Each path below is one point turned by a fixed rotation once a step. After each direction that follows a path, write how fast that rotation turns it, in degrees per step (0 if it stays still).
Each turn is a multiple of 5 degrees from 10 to 175, or 0.
Each row of a path follows its step; steps can be skipped.

step 0: [  4.4   0.8  -3.1  13.5   5.2  16.8  -4.0 -22.7  -8.3  15.6 -28.2  -0.1
  23.4  18.4  12.2  12.9 -10.0  -6.1 -24.8  -9.6 -13.2  -0.3  -5.1 -12.6
  -1.0 -26.1 -13.9 -39.8   4.4   2.3  -2.9  15.8  32.4  11.3  16.7   7.4
  32.5 -17.0   6.6  -6.2 -16.9   5.4  -6.4  -5.3  14.1 -17.7 -12.2]
step 1: [ -7.1  24.2  24.8   2.4  -4.2   6.1  -8.3  -8.9  -2.6  32.6  -1.8 -22.8
  -6.7 -10.4   6.8 -24.6 -10.3  11.6  13.4  -3.1 -10.5  21.7 -11.8 -10.4
 -24.3 -31.3 -23.5 -30.6  -6.5 -12.4  17.2  -2.6   9.5  -6.1  -0.7  19.3
  -6.4   0.2  -4.9 -17.2 -30.6  -0.4  -8.1 -30.1   2.8   2.9  -5.0]
step 2: [ 12.5 -12.1  -5.3  12.9 -20.8 -13.7 -15.0  -8.3   7.5  22.8 -29.6   4.9
   8.4  10.1   8.6  25.8 -19.4   0.1   8.5   3.9  -1.1 -10.9 -15.6  19.1
  -7.6 -10.1 -40.6  -8.7 -12.7  -2.6  18.4  -5.1  25.0   3.3  15.9  20.3
  13.8 -11.3  -1.6   5.8 -13.0  13.5 -19.0 -23.4  25.4  18.3  15.0]
step 3: [ 36.4  10.2   3.2  13.4  13.5  -4.5 -11.7  -5.4  -4.7  17.7   0.3  -4.0
  -1.0 -15.6  30.6 -17.0   9.3  16.5 -23.5   5.6   8.6   2.3 -11.5   4.2
  11.1  -4.6 -25.2 -16.6 -10.1   1.3  15.5  -1.6  24.9  -6.0 -14.2   7.9
  17.8 -27.9  -9.2  -0.7 -48.3  -8.7   7.2 -18.2   2.1 -11.9  -8.0]
step 4: [ 22.0  -6.9   3.9   0.5 -43.4 -18.5   2.8 -18.5  20.7  -5.9   7.3 -19.4
  -1.9   9.1  13.5 -16.3  -7.4  -0.1  23.7  -5.3  -6.6  14.8 -15.7 -10.2
  -2.1   2.5 -24.0 -14.3 -37.2 -11.4  27.8  -6.0   5.8 -14.3   5.0   4.3
  17.6  10.9  -2.3  15.1 -22.7  -8.8  -4.8 -18.9  14.4  -7.5  18.3]
step 5: [ 40.5  14.5 -16.7  -8.6 -21.6  -6.5  -9.9   3.1 -14.8  15.1  -0.1  -8.0
  14.1   8.8  14.2  16.3   8.6  -9.1  -0.3  18.3  -4.8 -34.5 -27.9   5.5
   7.7   0.9  -1.1   4.5 -21.5 -14.3 -11.6  11.9  30.0 -17.6  -5.0  19.6
   5.2 -19.8  13.2   3.7 -17.9 -13.1   4.8 -23.3   6.4 -18.0  14.2]
step 6: [ 20.1  -0.6   0.2  -1.6 -23.7 -11.6   4.5 -38.0   1.1   0.0   8.0  -3.0
  -9.5   2.0   1.9 -18.8  -3.9   9.2   3.4   6.2  -3.9  -0.3   5.2  -0.6
   4.0  -0.5  -9.9 -36.9 -22.3  12.9 -13.0  11.5  30.9 -15.0  16.2 -17.1
 -13.9  -8.1   5.4   5.9 -27.2 -23.5   7.9  -1.1  15.0 -40.2 -20.4]
step 7: [  5.2   6.6  -8.5 -18.6 -21.9   4.6 -23.9 -18.4 -17.2   7.5   5.0 -16.5
  17.9  30.2  -6.0 -14.5 -27.6 -12.9  11.2  -9.1 -20.7  -5.0  -8.5  -7.6
 -12.3 -24.1  -0.9 -11.6 -17.1   0.2   2.4  17.7  19.9 -10.4   5.2  15.4
  19.7  -0.8  34.4  16.7  -7.8 -30.6   3.1 -15.0 -12.6   2.0   8.6]
step 8: [  6.7   8.5 -19.1  -2.7   1.3   3.9   2.4 -19.7 -17.2  33.4  11.5  13.7
  -7.1   3.3  -8.9 -12.7  -0.6  -1.7  30.7  13.9 -11.0 -30.4 -15.7  -2.7
   5.6 -32.6 -21.6 -24.1  11.4   6.8 -12.8 -11.0  27.0  -1.2  18.6   6.4
 -28.0 -25.3   5.3   9.0 -13.4  -4.0  -5.7 -20.8   7.9 -10.1  -5.3]
step 9: [ -6.0 -28.1   5.3   5.1  12.0  10.0 -18.0 -28.7   1.5  13.1   0.2  -0.4
  15.6   6.0  -1.3 -16.7 -35.6  13.9  -2.8  -4.1  16.3  -5.8  17.8 -18.0
   2.0  -3.3 -22.0 -27.7 -10.7  14.3  -0.4   3.6  30.8 -11.5  24.0  21.4
  11.6  -9.2  14.9  17.3 -18.8 -11.8  23.0 -11.1  16.7  15.5  -3.5]
step 10: [ 14.8  -6.8   5.2 -19.8  23.4  12.0   1.3 -18.7 -20.0  33.0  -2.5 -24.0
  10.8  14.0  14.7 -13.7  -0.8  -4.4  23.5  24.5  -7.9   6.0 -10.5 -20.0
   8.5 -33.2 -30.7  -9.1   7.8  -5.9  14.1  -5.3  -5.7  -0.6  -4.0   2.9
  16.8  -5.7  -4.4  19.9 -24.1 -13.9 -10.1 -15.4   0.6   5.6  26.1]
step 11: [ 14.2 -13.9   3.5  13.3  -0.8 -20.2  -8.3 -11.0  22.7  26.7  -6.0  -2.8
  22.9  -9.5   4.1   1.1  -9.2 -10.1   2.6   8.5  -6.0 -13.1 -15.6 -38.0
  15.2  -2.5 -24.8  -7.1  -0.8  -9.5  -0.6 -20.4  22.4  13.5  23.5  19.7
 -20.5   5.9  -5.2   2.6 -20.7   7.1  21.4 -19.8  31.4 -11.0  16.5]
Speeds:
[ 6.7 -9.0  4.7  1.7  7.9  2.3  3.1 -7.6  5.6 -6.4 -2.0  1.3 -3.3 -2.2
 -2.7  1.4  1.9  1.4 -4.5 -3.3  2.0 -1.2  7.7  1.9 -2.3 -0.8  5.6 -6.0
  4.7  4.6  4.9  2.3 -2.0 -7.0  1.3  0.3  6.9 -6.6  5.3 -7.7 -7.9 -2.8
  2.8  3.2 -2.0 -4.6 -1.3]  120
[-6.0 -1.5 -4.2  3.5 -0.3  4.5 -8.3  3.1  4.3 -5.8 -3.6 -9.2  6.0  6.3
 -2.5 -0.1  2.4 -2.4 -3.5 -1.3  8.1  0.0  3.2  2.8  6.4 -8.9  0.3  0.4
  1.4 -1.0  1.6  2.9 -3.9 -0.6 -2.1 -0.6 -6.9  2.8 -6.5 -5.6 -8.4  6.6
 -6.6 -3.7  3.7 -3.3 -0.6]  25
[ 1.9  3.5  7.7  5.8 -0.4 -3.7  9.3 -8.6  0.7 -3.0 -7.0  0.6 -0.6  3.9
 -2.3 -6.3 -2.5  2.2  7.9  5.0 -1.1 -1.2 -6.3  5.4  5.1 -1.8  0.4 -6.8
 -2.7  5.9 -0.7 -3.8 -7.4  0.1 -6.6  2.3 -8.7 -1.1 -4.4  2.8  0.5  4.6
 -1.3  6.9 -1.7 -1.0  0.5]  160
[ -3.7  -4.3   4.8  -7.5  -1.0  -1.0  -1.0  -1.4  -0.7   6.0   4.1 -10.2
  -1.8  -2.0   0.5  -3.9  -5.7   1.6   0.8  -6.2  -2.0   0.0  -1.9  -3.3
   4.5   4.1  -0.6  -2.7  -1.6  -2.8   4.9   7.6  -1.0  -9.4  -0.9  -1.7
   4.8   5.1  -5.7   3.5  -0.8   6.7  -2.5   6.2  -9.4   1.2  -9.7]  125
[ 10.3   9.2  -5.8  -3.0  -5.6 -11.4  -3.6  -2.6  -2.0  -5.0   5.2   0.5
  -6.8   1.9   2.2  -0.3   1.0  -9.0  -2.5  -2.3   4.9  -4.7   5.4  -1.6
   2.2   5.2   0.0   4.5  -9.3   3.4   3.6   3.1  -5.9  -2.9  -4.6   0.0
  -0.1  -0.6  -0.9  -3.8   1.8   1.1   0.6   1.2   1.8  -5.1  -0.3]  40
